First come named moves, each a turn or a mirror, each shown by rows before and after it. For each pair of rows after them, which moves, in which order, take the first row to the second? The first pair is done for you.
move Fomug:
[  2   1 -11  -1  -8   2   1 -22 -34 -17  -1  -5  13  20  30  -8 -11 -11
  32] |-> [  1  12 -13  -5 -19  28   6  -9 -23 -21   2  -4  18  18  22   1 -13 -16
  22]
[  0 -11  -1  -4   8   7  -9   5 -23 -16  -8  -4   2   3  19   9 -14 -11
  10] |-> [  0  -1  -1  -4   4  18  -4  10 -16 -21  -6  -3   3   0  22  10 -12 -11
   6]
[ 33  35  20  13 -25   9 -36  16  28  16 -18  13  10 -21  11  32   3  15
  55] |-> [ 31  21  24  14 -10 -20 -41   7  16  13 -19  13   9 -19  12  27   4  21
  68]
move zuku:
[  8   8 -26   3  19  -7   4  11  -6  17  -3  -7  21  13 -18 -47  -2 -12
  18] |-> [-16   1 -30 -11   9  -3  26  10  17  -8  -3  20 -18  -4 -16 -17  -6  -3
 -39]
[  4   0  -6   9   2   9  -6  -5  -3 -23  10  13 -12 -10  10  11 -27  -1
  20] |-> [ -2 -18   2   4  17 -15  -1 -11 -13  -8  15  -9  -3  14  -3 -12 -11   0
  21]
[ 12  11   7  15  10  16 -18   4 -14  -4 -11 -11   9   4  11  11 -16   3
  29] |-> [-14 -20  13  -4  23 -10   1  -5 -21  -4 -14 -19 -11  21  -2   7   3  14
 -14]
[  9   1 -16   8   4  20   6   2 -25 -28   4   0  13  -2 -14 -10 -18 -16
   6] |-> [ -5 -18 -14   1  11   9  13   2 -25 -27   7  -6  10  10 -21 -15  -8 -10
 -12]
move Kere:
[ -7   7  48 -39 -32  10 -12  16  38   9   3  11 -43 -15 -17  59  52  25
 -31] |-> [-13   2  38 -42 -25  36   7  23  16  24   4 -21 -24  28 -30  28  66  11
 -51]
[ -1 -16  11  -2  12  -5  10  -9  11  -5 -13  -4  -1  -5  -5  11  10  10
  -1] |-> [  0 -15  10  -6  12   5  14  -9   6   0 -13 -14   4   8 -11   6  11   4
  -2]
[ 24   7  -7  -3   0   6   0  28   1 -34  -8   9   7 -26   3  21 -41 -23
  -4] |-> [  3  -5  -4 -13   3 -17  13  13  17 -34   2  25  -8 -27  -1   6 -30 -14
 -39]

Between the rows of a pair lie 2 to 4 moves.
[-22   0  16   2   1 -32  -1 -20  22  13  16  27 -16 -12  -2 -22  24  10
 -32] |-> [-10  22  -4   6 -18  50  10  11   1   9   8   8   3  10 -12 -15  18 -10
 -40]  Fomug Kere zuku
[-35 -25 -16 -16  16 -14  29  -9 -12 -28   3 -16 -21  18  -9 -17   4   7
 -56] |-> [ 25   8   3  17  19 -20 -30   1 -28 -15 -10 -24  16   1  14  -8 -24   0
  66]  zuku zuku Kere
[  3 -11  41  -4   0 -32 -13 -14  13  -4  -5  -5 -30  -8 -17  15  -6   0
   5] |-> [ -4 -18  36  -5   7 -33  -3 -19   2  10   1 -20 -16  15 -25  -9   4  -2
  -1]  zuku zuku Kere
[ -9  30 -17  -6 -21  36  17  16  25  20  -4 -18   7 -16  -1   4  22   8
 -38] |-> [-10  18   5  -2  -2 -40  -3 -13  36  20   4   1  -5 -32   5 -10  21  25
  -5]  zuku Kere Kere Fomug
[ -1  -3  -5   0  -7   3   6  -2   9 -20  -3  15 -15 -21   8  20 -19   5
 -10] |-> [ -7 -13   0   2   9 -32   3 -17   4   7   8   0   0  12   2 -26   2   7
  -1]  zuku Kere Kere
[  9  21 -14   9 -54  52   8  -4  19  -2  27   6  20   9  15 -37  -5 -27
 -12] |-> [ 19  23  -5  15 -60  23 -11  -8  36 -18  22  32   2 -29  31  -9 -20 -11
  14]  Fomug Kere Fomug Kere
[ 13  19   9  10  -1  13 -17  -1  -2  12  -1  -3  12  -5   4   4  -6  -3
  20] |-> [ 13  17  11  12   1   5 -18  -5   7   6   1   5   6 -11   7  10  -7   0
  19]  Kere Kere Kere Kere
[ -8 -27   9 -32   5 -40   9   1 -15  12  -1 -13 -12  29   0 -38  12   4
 -18] |-> [ -4  25   0 -18 -35   1   7  21  32  -3  16  28 -21 -15  10 -13  12  -1
 -32]  Fomug zuku Kere Kere
[ 10  -3  -3  21  18   4  -5 -12  -9   2 -14   7  -3  -2   5  19 -27  -2
  19] |-> [ -6  18  -4  15  -1  27  10  -5  12   5  -2  14  -6   2  -5  16  -9  -3
 -18]  Kere zuku zuku Fomug
[  2  -2   9  -6   3 -22  -5   0   6  -8  -7  19 -24 -22  17  21  -9  10
   4] |-> [ 10   2  -1   3   5 -26  -8  -7  -5  -7   2  18  -7 -16  25  -7 -23   0
  27]  Kere zuku Fomug
[ 26  -9 -10   9  -1 -25 -19  -6  13   1 -14  25 -19 -29  15   7 -36   7
  20] |-> [ 13  18 -28   6 -26  39   7   7  21  24   8  12   2   6  -2 -27  -6 -13
 -27]  Kere zuku zuku Fomug
[-17 -25  24  -4   4 -39  -3  -9  -4  32  12  -6   5  18  12   2  16  30
 -11] |-> [ -5   0  -4   5 -18  44  13  17 -20  26  14 -20  24  32   8   7   4   7
 -17]  zuku Kere Kere
[-11 -35  12 -26  -2 -10   1  13 -14  -8 -21   1 -21  -4  37  28   7   8
 -14] |-> [-13 -17  14 -17  -9 -40  -5  -7   3   3  11  22  -6  -8  44 -23  19   4
  -5]  zuku Kere zuku Kere
[  6 -22  11 -21   9 -51 -22 -17  34  -4 -21  14  -9  23  24  -2   8  -7
  -2] |-> [ 14  20  -8 -14 -23  38  -6  13  34  -1 -21   2  10  39  10  -2  10 -31
 -16]  Kere Fomug zuku
[-22  11   8  -1  -7  46  40  16   6 -13  -1 -20   3  24 -18  -6  23  -3
 -31] |-> [-17  20   3   3 -11  54  33  20  10 -23  -1 -16  -2  12 -15   1  19  -4
 -25]  zuku zuku zuku
[  0  -1  19   9   7  -5 -14   4 -19  -8 -19 -15  -1   1  -5  -1  -5  -2
  50] |-> [-21 -15  24  -4  12 -14  -1   4 -13 -15 -24  -6 -31  -6 -12  20  -1  10
  13]  zuku Kere Kere Kere
[ -5  -1  15 -20   0  13  22   2  -5  -8 -22 -23 -10   8 -10  21  15  -2
 -48] |-> [ -1   3   9 -16  -6  13  14   2   7 -19 -25  -2 -19 -11   0  37  -3   5
 -41]  zuku Fomug zuku Fomug
[-23 -21 -17  13   8  27  19  -3   1  -8   2  -4 -16   0  -8 -34 -27 -10
 -39] |-> [  1 -24  -8  16  12  26  -4   9 -17 -18 -20 -11 -17 -11   2   1 -53  -9
   4]  Fomug Kere zuku Kere
[ -1  26  13  -3 -33  23 -21   3  50  12   6  -9  10  -8 -10  33  26   8
 -21] |-> [ -1  18   9  -2 -22  26 -15   2  32  27   5 -30  29  20 -17   6  34   4
 -15]  Kere Kere zuku
[ 18  35  10   9 -14  18 -15  34 -12 -13  -9  -6   6  18   7  23  -3 -13
 -10] |-> [ 19  27  29  11  -3 -38 -33  14  -1  -8  -7   8   1   2  15  19   3  -2
  13]  zuku Kere Kere zuku
[ 12   8 -15   7  -2  15  -1  -4 -20  11   5 -19  24  31  -4 -35   2 -11
  17] |-> [-19  -2 -14 -11  -9   0  18 -12  11 -14   5  16 -22   6  -2  -8   8   4
 -45]  Kere zuku zuku Kere
[ -1  -7  29   2  34 -56 -24 -25  19  42  11 -13  29  13 -22 -60  50 -11
   6] |-> [ 25  41  17  18 -11  14 -34  17  48 -21 -17  42 -11 -67   6  48  -8 -15
  11]  zuku Kere Kere Kere
[-18 -10  28 -24 -12  -1  13   7  13 -13 -20 -11 -24 -22   8  20  45  11
 -33] |-> [ -5 -20  38 -15  11 -43  -6  -8  -3   1 -21 -25  -8 -14  12  -4  37  11
  17]  Fomug zuku Fomug zuku
[-11  11 -17  -2 -16  17  18   4  12 -17  28  31   3 -14   5 -15 -13  -4
 -25] |-> [-21 -33  -7 -10  18 -21  20  -5 -21 -18  12  -1   0   6  -3 -19 -11   6
 -20]  Fomug Kere Kere zuku
[ -1 -20 -10 -16  12 -16  11  -9 -32  -2   8 -14   2  23  -6 -10  -6   7
  -8] |-> [ 10 -11 -11  -6  14 -16   2  -8 -33  -4  10 -10  15  21   0 -17 -15   4
  15]  Fomug zuku Fomug
[ -7   8  -2   7 -24  42   1  19  -4 -13  -6  -5   3  -1   5  11  15   0
 -15] |-> [  2   8   2   8 -18  40  -4  21 -14 -12 -14 -15   3   1   5  23  13   1
   0]  zuku zuku Kere
[ -1   0   5  25   5   8   9   8   6 -27  -3  11 -45 -14   1  31 -24  18
   1] |-> [ 17  -4  18  30   6  23  -5  18 -15   2 -15 -29 -15  11  -8  23 -11  13
  36]  zuku Fomug zuku Kere
[ 11   1 -27   6  -2  18 -13   4 -20 -19   8  24   7 -14   6  11 -45 -32
  14] |-> [ 14 -22 -11   5  13 -24 -28  -4 -27  -6  -2  17   4 -14   8  18 -39 -18
  34]  zuku Fomug Kere Fomug
[ 11  37  22  17 -37  40 -15   6  25  50 -20  -9   3 -19  -7  47  23  11
   2] |-> [-14  -5  34  -1 -12 -10  -2 -13  16  75 -15 -30   1   9 -18  14  53  20
 -21]  zuku Kere Kere Kere
[ 11  33  14   2 -23  38  -7  18  25  36  -3 -12  14   6  -9   9  26  -3
   7] |-> [ -7  16  13  -7 -22  18  -1  14  38   5  -7  14 -20 -24   0  41  14   8
 -26]  zuku Fomug zuku
[  6 -28  22  10  33 -27 -15   3 -23   4 -33 -27   4  21   4  20   8  14
  18] |-> [  8 -13   8  10  11  16 -10  19 -18 -22 -44 -18 -11   4   9  58 -13  14
   3]  zuku Kere Kere Kere
[ 18   8   3  11  -7 -18 -13  17  -3   1  -8  -1   0  -8  20   4 -18   3
  44] |-> [ -7   3   4  -4 -21  -1   7  24  16 -14 -10  14 -30 -17  16  27  -7   8
 -19]  Fomug zuku zuku
[  8  -7  -5   1  12 -21 -17  -9   4 -13 -21   5 -13 -20   7  15  -9  -4
  21] |-> [ 17  20 -16  11  -5  25 -16  -1   7   2  -4  -5  11  -1  -2 -12   6 -22
  17]  Kere Fomug zuku
[-21  26  -7  -6 -10  25   1  -9  29   2  38  11  -6  -1 -13 -15  16  -9
 -37] |-> [-28   0 -13 -16   2  13  10  -9  10 -19  23   6 -27  -2  -8   7  -1  -6
 -52]  Fomug Kere zuku
[  6  -4  36  -3  24 -73 -16 -31   0  16 -25 -15 -11 -22  13  42   9  24
  57] |-> [-12 -11   7 -13  26  -4  31 -22 -42  38 -10 -72  26  51 -13 -16  28  -2
   8]  zuku zuku Kere Kere
[ 25   6   5   6 -21  24 -16  27   5  -6 -31   6 -15 -23   2  55 -11   5
  24] |-> [ -2 -35  24  -9  11 -58 -12  -5   2  20 -22  -8 -22   7  -7  10  26  18
   5]  zuku Kere Kere
